Each path below is one point turned by a fixed rotation once a step. After each direction that follows a path, write how fast that rotation turns it, in degrees each step (0 if it stays still).
Each turn is a multiple of 5 degrees from 10 to 175, or 0.
Each row of a path follows its step; steps can be skipped.
Rotation 1:
step 0: -16; -18; -1; 19; -10; -5; 0; 11; 24; 8; -26; -9; -6; -19; 19; 6; 41; -3; -4; 21; -7; 12; -22; 16; 14; 4; 13; -14; 10; -9; -1; 5; -30; -9; -9
step 1: 16; -19; 9; 5; 24; -3; 22; 16; -16; 13; -22; 20; -20; 15; 3; 12; -18; -2; 5; 39; -1; -6; 13; -2; -23; -20; -21; 16; -8; 10; -15; 5; -8; -5; 9
step 2: 11; -4; 3; 27; -38; -7; 1; -10; 10; 18; 7; 0; 19; 8; 32; -15; -4; -5; 12; 8; -7; 2; -22; -19; 13; -21; 16; 0; -4; 28; 18; 3; 13; -17; 1
step 3: 3; -12; -16; -9; 4; -9; -7; -20; -6; 10; -7; -6; 6; -15; 22; -14; 1; -1; -21; 9; -11; -5; 37; -9; -28; 8; -3; 3; 20; -4; 8; 14; -44; -4; 15
step 4: 9; 0; 21; -8; 4; -27; -31; -1; -16; -5; 7; -2; 3; 16; -2; -19; -3; -6; 12; 22; -33; 3; -3; -18; 3; -22; -17; -26; -27; -13; -1; 9; 16; 7; -9
step 5: 13; -16; -11; 0; -15; 14; 12; -19; 11; -22; 17; 22; 3; -14; 21; 9; -1; -9; 14; -8; 4; -23; -2; 2; 3; 0; -13; -11; 14; -17; 34; 22; -15; 8; -33
step 6: -4; -5; -13; -1; -26; -18; -9; 16; -11; -5; -13; 17; -18; 15; -37; -41; -6; -14; 0; -2; -10; -13; 9; 13; -20; 9; -13; -5; 10; -8; 9; -24; -8; 3; 15
step 7: -33; 13; 36; 0; -14; 6; 21; -7; -15; -1; -22; 5; -12; 10; 21; 1; 20; -6; 7; -23; 8; 15; -11; -3; 4; -16; -3; -33; -11; -16; 14; 6; -6; -2; -13
step 8: 2; -18; -5; -8; -9; 6; -13; 11; 20; 13; -17; 31; -15; -22; -19; 24; -18; -24; 18; 22; 16; 13; -2; 9; 1; 0; 5; -15; 23; 0; -9; 14; -24; 5; 15
step 9: 14; -28; -3; 22; -8; -4; 20; 14; -38; -2; -21; -19; 0; -4; 12; -13; -6; -16; 1; 0; 15; -10; -27; -7; -18; -18; 4; -10; -18; -1; -16; -14; 15; -12; 17
step 11: -6; -19; 10; 25; -7; -1; -22; -31; 6; 1; -13; -25; 9; -18; -16; 2; -10; -8; -16; 32; -29; -8; 7; -6; -24; 5; 4; -19; 8; -11; -21; -2; 6; 2; 6
-2; 2; 4; -7; 3; 6; -1; 11; -9; -3; -3; -6; -3; 7; -2; -1; 5; 0; -4; 5; 2; 0; -2; -11; -3; -8; -5; 5; 0; 0; 7; 0; 3; 2; 0
130
-3; 8; 4; -6; 1; -1; -8; -7; 9; 1; -9; 2; 4; -5; 2; -3; 9; -4; -2; 0; 4; 4; 8; -2; -9; -6; 3; 0; -1; -2; -2; -7; 3; -3; -3
95
4; 2; 3; 6; 7; -11; -1; 10; -3; 1; 1; 4; 1; -2; 2; 2; -1; -5; -15; -7; -1; -1; -3; 3; -6; 2; -5; -3; 0; -1; -2; -6; -4; -2; 0
130
-2; -5; -1; -5; -1; -6; -2; 0; -1; -4; 9; 6; 3; 8; -4; -5; 1; 1; 3; -9; -3; -1; 6; -9; -2; 3; 2; -3; 8; -6; -2; 4; 2; -2; -11
40
0; 10; 5; -2; -6; -10; 2; -3; 5; -3; 2; -5; -3; 0; -2; 10; -6; -6; -1; 4; 3; -7; -3; -1; -1; -2; 4; 1; 9; 0; 4; 7; 5; -3; -1
125
0; -5; 9; -3; 8; 2; 0; -4; 5; -6; -6; 0; 4; 5; -4; 6; 5; -5; -3; 4; -6; 4; 2; 0; 8; 6; -5; -8; -1; 1; -4; 8; 0; -3; 4
100
Rotation 2:
step 0: -17; 17; -3; -6; 10; 18; -10; 26; -3; -13; 2; 21; 4; 0; -25; 15; -15; -28; 10; 19; 1; 8; 19; 37; -14; 1; -7; -20; -6; -1; -2; 4; 0; -16; -12
step 1: -21; 12; -28; -4; -8; 3; 0; -3; 10; -9; 12; 5; -9; -10; 42; -6; -13; 13; -33; -10; -3; -7; 19; -22; -6; 10; 3; -23; 19; -7; 6; 10; 6; -5; 2
step 2: 2; 15; -5; -11; 14; 22; 21; 6; -15; 24; 12; -29; -8; 2; -21; -3; -8; -15; 6; -5; -23; -7; 0; 2; 5; -26; -16; 0; 25; 13; 3; 11; -26; 8; 10
step 3: -14; 2; 11; 1; -6; 7; -5; 8; 43; 18; 0; -1; 1; 4; 25; 0; -1; -24; -15; 7; 20; 3; 5; 34; -1; 7; 0; 17; 12; -10; 6; -17; -9; -31; -2
step 4: 4; 3; -14; -10; 15; 7; 19; 5; -28; -26; 9; -21; 23; -31; 10; 6; -10; 15; -6; 4; 23; -1; 25; 12; -6; 3; 14; -8; 11; 21; 14; 0; 1; -1; -8
step 5: -30; 9; -4; -1; -9; 10; 13; -4; 5; 9; -11; -7; -25; 23; -23; -9; -1; 10; 9; 13; -10; -19; 7; 1; 2; 0; 18; -22; 9; -9; 25; 4; 0; -29; 29
step 6: 15; -7; -4; 2; 12; -17; -13; 18; 19; 15; -4; -9; -19; 3; 22; 28; -4; -15; -20; -10; 6; 3; 27; 13; -6; -24; 5; -19; -7; 24; 0; 1; -27; 11; 8
step 8: -8; -25; 16; -13; 9; -2; -15; 12; -13; -5; 17; -4; -1; 5; -7; -18; -9; -9; -7; 32; -9; -42; 17; 1; -10; 0; 1; -9; -3; 10; 1; -9; -20; -29; -12
step 9: 9; 3; -17; 14; 22; 7; 1; -6; 7; 15; -9; 22; 12; -10; 6; 1; -4; 18; -9; -24; 4; -7; 13; 32; -3; -17; 7; -40; 6; -29; 8; 5; 0; -9; 7
step 10: -15; 2; -12; 12; -3; 22; 20; 9; 12; -12; 1; -23; -20; 3; 15; -9; -11; 10; 23; -4; -18; -8; 23; -6; -10; 7; 14; 10; -2; 1; -21; 1; -41; 19; -5
step 11: -3; 13; 8; 6; 18; 6; -8; 27; 13; 11; 7; -1; 15; 0; -20; 13; 27; 5; -23; -5; -4; -8; 9; 1; -7; 6; -26; 14; -3; 8; 9; 19; -21; -41; 4
-4; 1; -3; -7; 1; -1; -5; 3; -2; 0; 3; 14; -7; -1; 1; 0; 3; -8; -4; 4; 3; -4; -4; -7; -3; -9; -3; -1; 9; 2; -4; 1; 1; 6; 0
60
-3; -3; 5; -10; 3; -5; -6; 3; 11; 0; -7; -3; 3; -3; 3; -2; 2; -7; -6; 1; -1; -2; 0; -4; -7; 9; -4; -6; -7; -1; -1; 0; -2; -3; 5
140
-6; 6; 3; 4; -5; -2; -8; -2; 4; -4; 2; 0; -7; 6; 9; -11; 0; -2; 2; 8; -6; -1; 4; 3; 2; 3; 9; 6; 0; -2; -1; -4; 1; 2; 1
155
2; -3; 2; 3; 3; 3; 3; 0; 3; -4; -4; 1; -1; 6; 9; 11; -1; 1; 6; 0; -12; -3; 0; -1; -1; 1; 1; -4; 7; 4; -3; 9; 7; 0; 8
85
3; 0; -3; 1; 4; -2; -5; -2; 2; 4; -1; 1; -5; -5; -7; 5; -7; 2; 0; 2; 4; -10; 2; 1; 9; 11; -2; 9; 0; -3; -3; 3; 6; 7; 4
0
4; -4; 10; 1; 1; 3; -1; -9; -8; 8; -2; 2; 7; -4; 3; 2; 6; -10; 0; 2; 0; -2; 2; 0; -1; 6; 3; 5; 9; 2; -2; -6; -1; -5; -1
80
5; 3; 6; 6; 6; 2; 0; 3; -2; 4; 4; 4; -6; 6; 1; 4; -2; -9; -2; 7; 0; -4; -7; 2; 1; -4; -2; 1; -12; -4; 10; 2; -1; -7; 2
125
Rotation 3:
step 0: -5; 17; 1; 8; -9; 13; 22; 6; 14; -16; 0; -8; 1; 4; -15; 5; 0; -5; 4; -13; -27; -10; -18; 33; 21; 18; 2; -10; -5; 5; 24; 6; -15; 22; -10
step 1: -12; 35; 7; -3; 5; -4; -1; 0; -2; 37; 7; -9; -11; -19; 11; -9; 0; 4; 7; 25; -6; -10; -4; -5; 20; -15; -6; 24; -5; 8; 29; 8; -6; -1; -4
step 3: -12; 18; 20; 9; 13; 7; 6; 7; 4; -5; -2; 13; -18; -3; -5; -2; -17; -9; 1; -3; -24; -4; -21; 31; 29; -17; -5; 13; 3; -19; 7; 0; 6; 24; -4
step 4: -12; 11; 17; -9; -3; -18; 5; 3; -24; 21; 5; -30; 20; -15; -5; -1; 22; 6; -15; 20; -7; -5; -13; 1; 17; -6; -5; 12; 1; -10; 3; 17; -23; -4; 10
step 5: -23; -6; 16; 40; 8; 14; 7; 9; -13; -7; -21; 11; 5; -4; 21; 17; 10; -10; 19; 7; -21; 7; -22; -8; -6; -1; -9; 21; 7; 0; -6; -1; 1; 1; 4
step 6: -14; -3; 11; 4; 12; 2; 1; 8; -17; -16; 17; -7; 9; 18; -23; -8; -6; 13; -10; -1; -19; 6; -2; 26; 14; -17; 9; 22; -2; -9; 9; 18; -2; 35; 17
step 7: -16; -4; 20; -7; 23; 8; 14; 1; -19; 30; -12; -6; 8; -15; 2; 8; 0; 10; -6; 16; -1; 10; -17; -3; -23; -2; -9; 15; -8; -18; 11; 8; -28; -9; -12
step 8: -13; -4; -5; 31; 9; 8; 12; 8; 3; -15; -3; 5; 28; 22; 4; -5; 33; -14; 16; -1; -13; 14; -5; -3; -2; 7; 16; 15; 6; -11; 21; 6; -5; 4; 10
step 10: 7; -6; 11; -9; 14; -10; 24; 2; -7; 28; 11; 17; 24; 0; 2; -2; 19; 9; 8; 24; -2; -12; -10; -5; -14; 16; 6; 2; 9; 1; 29; 8; -21; 13; -9
step 11: -21; -2; 11; 26; 19; 27; 14; -2; 9; -13; 2; 11; 11; 11; 17; -11; 8; -13; -5; -1; -17; 1; 9; -1; 23; 3; 6; 6; -10; -2; 26; -16; 2; -24; -14
step 12: 1; 14; 22; -23; 23; -4; 29; -1; -2; -15; 17; -11; 1; 5; 5; -14; -10; 4; 0; 4; -2; -12; -25; -15; 16; -3; 14; -6; 4; 2; 15; 31; 8; 17; 7
9; 3; -1; -3; 7; 4; 5; 0; 2; 2; -2; 1; 4; -3; 1; 2; 9; 4; -2; -1; -6; 10; -4; -1; -3; 6; -10; -2; 6; 7; -7; 0; 4; 3; -4
135
-1; 2; -2; -15; 0; 3; -2; -2; -3; 11; 2; -3; 1; 4; -8; -5; -2; 4; 7; 1; -3; -7; -8; 3; 0; 0; -1; 3; 1; -1; -3; -9; -5; 1; 0
120
0; 5; -1; -3; -5; -2; 2; -2; 0; 8; 3; 6; 3; -9; -4; 10; 1; 1; -10; 3; 1; 1; 5; 10; -3; -3; 1; -3; 7; -3; 8; 2; -6; -3; -5
115
-5; 0; 3; 1; 0; 7; -3; -2; -6; 1; 2; -5; -3; 0; 2; 12; -3; 1; -3; -5; -1; 3; 1; -1; 4; 8; 1; 0; -11; -1; -5; -6; -1; -3; -13
170
1; 9; -1; 0; 8; 1; -8; -5; -3; 1; 9; -9; -3; 8; 2; -5; -4; -3; -2; 3; -4; 6; 9; 4; 2; -6; -5; -3; 3; 1; 1; 5; 0; -4; 1
135
4; 3; 7; 0; 0; -5; 3; -2; 0; -1; 4; 2; 1; -4; 6; 0; -1; -3; -3; 4; -1; -13; -2; -1; 16; 0; -4; -4; 6; 0; -5; -5; 6; -2; -2
35
0; 2; -3; 2; -4; 3; 3; -1; -3; -1; 7; 3; 3; -8; 2; -8; 2; 3; 3; -10; -2; 7; 2; 9; 4; -3; 0; 5; -4; -3; 5; -9; 10; 2; 1
135
Rotation 4:
step 0: -19; 3; -6; -4; 12; 24; 6; 4; 8; 1; -20; -27; 29; -5; 15; -16; 32; -8; 11; 9; 5; -9; -12; -2; 5; 4; -22; 0; 7; 3; -24; 9; 8; 7; -4
step 1: -10; 0; -8; 19; -22; 9; 3; -5; 19; 5; 4; -42; 12; -2; -4; -8; 1; -5; 4; 14; -16; -1; -13; 16; 15; 23; 8; -12; -12; -24; 6; -11; -5; 1; 17
step 3: 0; -21; -3; -4; 1; -31; -9; 7; 3; 7; 15; -6; 10; 14; 21; -3; 1; -13; 6; -23; -22; -20; -18; 5; -10; -11; -18; -24; -6; 2; -5; 13; -4; 15; -17
step 5: 9; 23; 9; -9; -5; 13; -10; 8; 21; 8; -11; -5; 8; 8; -19; -18; 16; -2; 19; 15; 15; -13; -13; 2; 14; -24; -26; -2; -3; -5; -15; -4; -27; -12; -2
step 6: 21; 14; 3; -13; -20; -3; -7; -11; 7; 13; 3; -21; 7; -10; -8; -30; 2; 23; -5; 8; -6; -1; -15; 31; -12; -8; 16; -14; -9; -12; 7; 6; -11; 20; 5
step 7: 5; -8; 24; -11; -15; -1; -4; -39; 24; 3; -6; 5; -4; 4; 17; 5; 2; 14; -17; 5; -9; -20; -21; -10; -15; -1; 8; 13; 3; -12; -14; 22; 10; 3; 4
step 8: 3; -10; 14; -20; 19; -9; -12; -19; 4; 18; 9; -6; -12; 5; 19; 9; 29; -16; -5; -17; -1; -8; -31; -4; 23; 1; -7; -8; -16; -8; 16; -4; -1; -7; -12
step 9: 1; 10; 11; -2; 13; 9; -11; -19; -15; 23; 9; -13; -16; 0; -4; 24; 25; 2; 30; -12; -14; -11; 14; 28; -5; 6; -6; 11; 7; -6; -2; -9; -10; 6; 15
step 10: 4; 18; 3; -9; -2; 12; -5; -4; 7; -3; -22; -9; 5; -12; -26; 14; 3; -13; 18; 6; -2; -35; 3; -2; -12; -22; -29; -1; -18; -5; 8; 10; 14; 15; 13
step 11: 18; -17; -4; -3; -14; 9; 20; -6; 3; 3; -21; -25; -3; -12; -15; -17; 21; 17; -3; -4; -9; -10; -16; 14; 0; 3; -3; -11; -9; 15; 7; -11; 30; 18; -13
step 12: -11; -20; 7; 3; 2; 5; 17; -26; 16; 8; -10; -36; -11; -4; 12; -9; 9; -15; -1; 14; 3; -3; -6; -2; -14; 5; -5; 5; 24; -19; -29; -5; 11; -4; -7
-3; 1; -6; 5; -7; -1; -3; 0; 4; 1; 1; 4; 12; -8; 3; 8; 1; -2; 3; -1; 6; -7; -2; -4; -4; 5; 5; 2; 3; -2; 4; 8; 2; 9; 5
115
2; -11; 2; -1; 3; 3; -2; -3; 7; -3; -4; -2; 6; 4; -6; -8; -5; 2; 2; 5; 3; 4; -4; 4; 4; -3; 7; -4; 6; -1; 2; 2; 8; -1; 11
70
7; 6; 7; -1; -2; -2; -1; -14; -5; 3; 5; 8; -4; -1; -5; -4; 3; -1; 6; 0; 3; 4; -3; -2; 2; -4; -3; 5; 3; -5; 8; 4; 5; 4; -4
25
3; -1; 9; 5; 1; -2; -6; -3; 1; 3; 0; 0; -3; 4; 16; 3; -4; -2; 1; 1; -4; 7; -3; -6; -5; 6; 5; -6; -4; -5; 4; -3; 3; -3; 2
65
-7; 4; 7; 6; -5; 2; 0; 5; -6; -9; 1; -2; -5; -2; -1; 5; 8; -7; 6; 3; 5; 2; -6; 10; 1; -4; 6; -2; 2; -3; 0; 2; -3; -8; 2
90
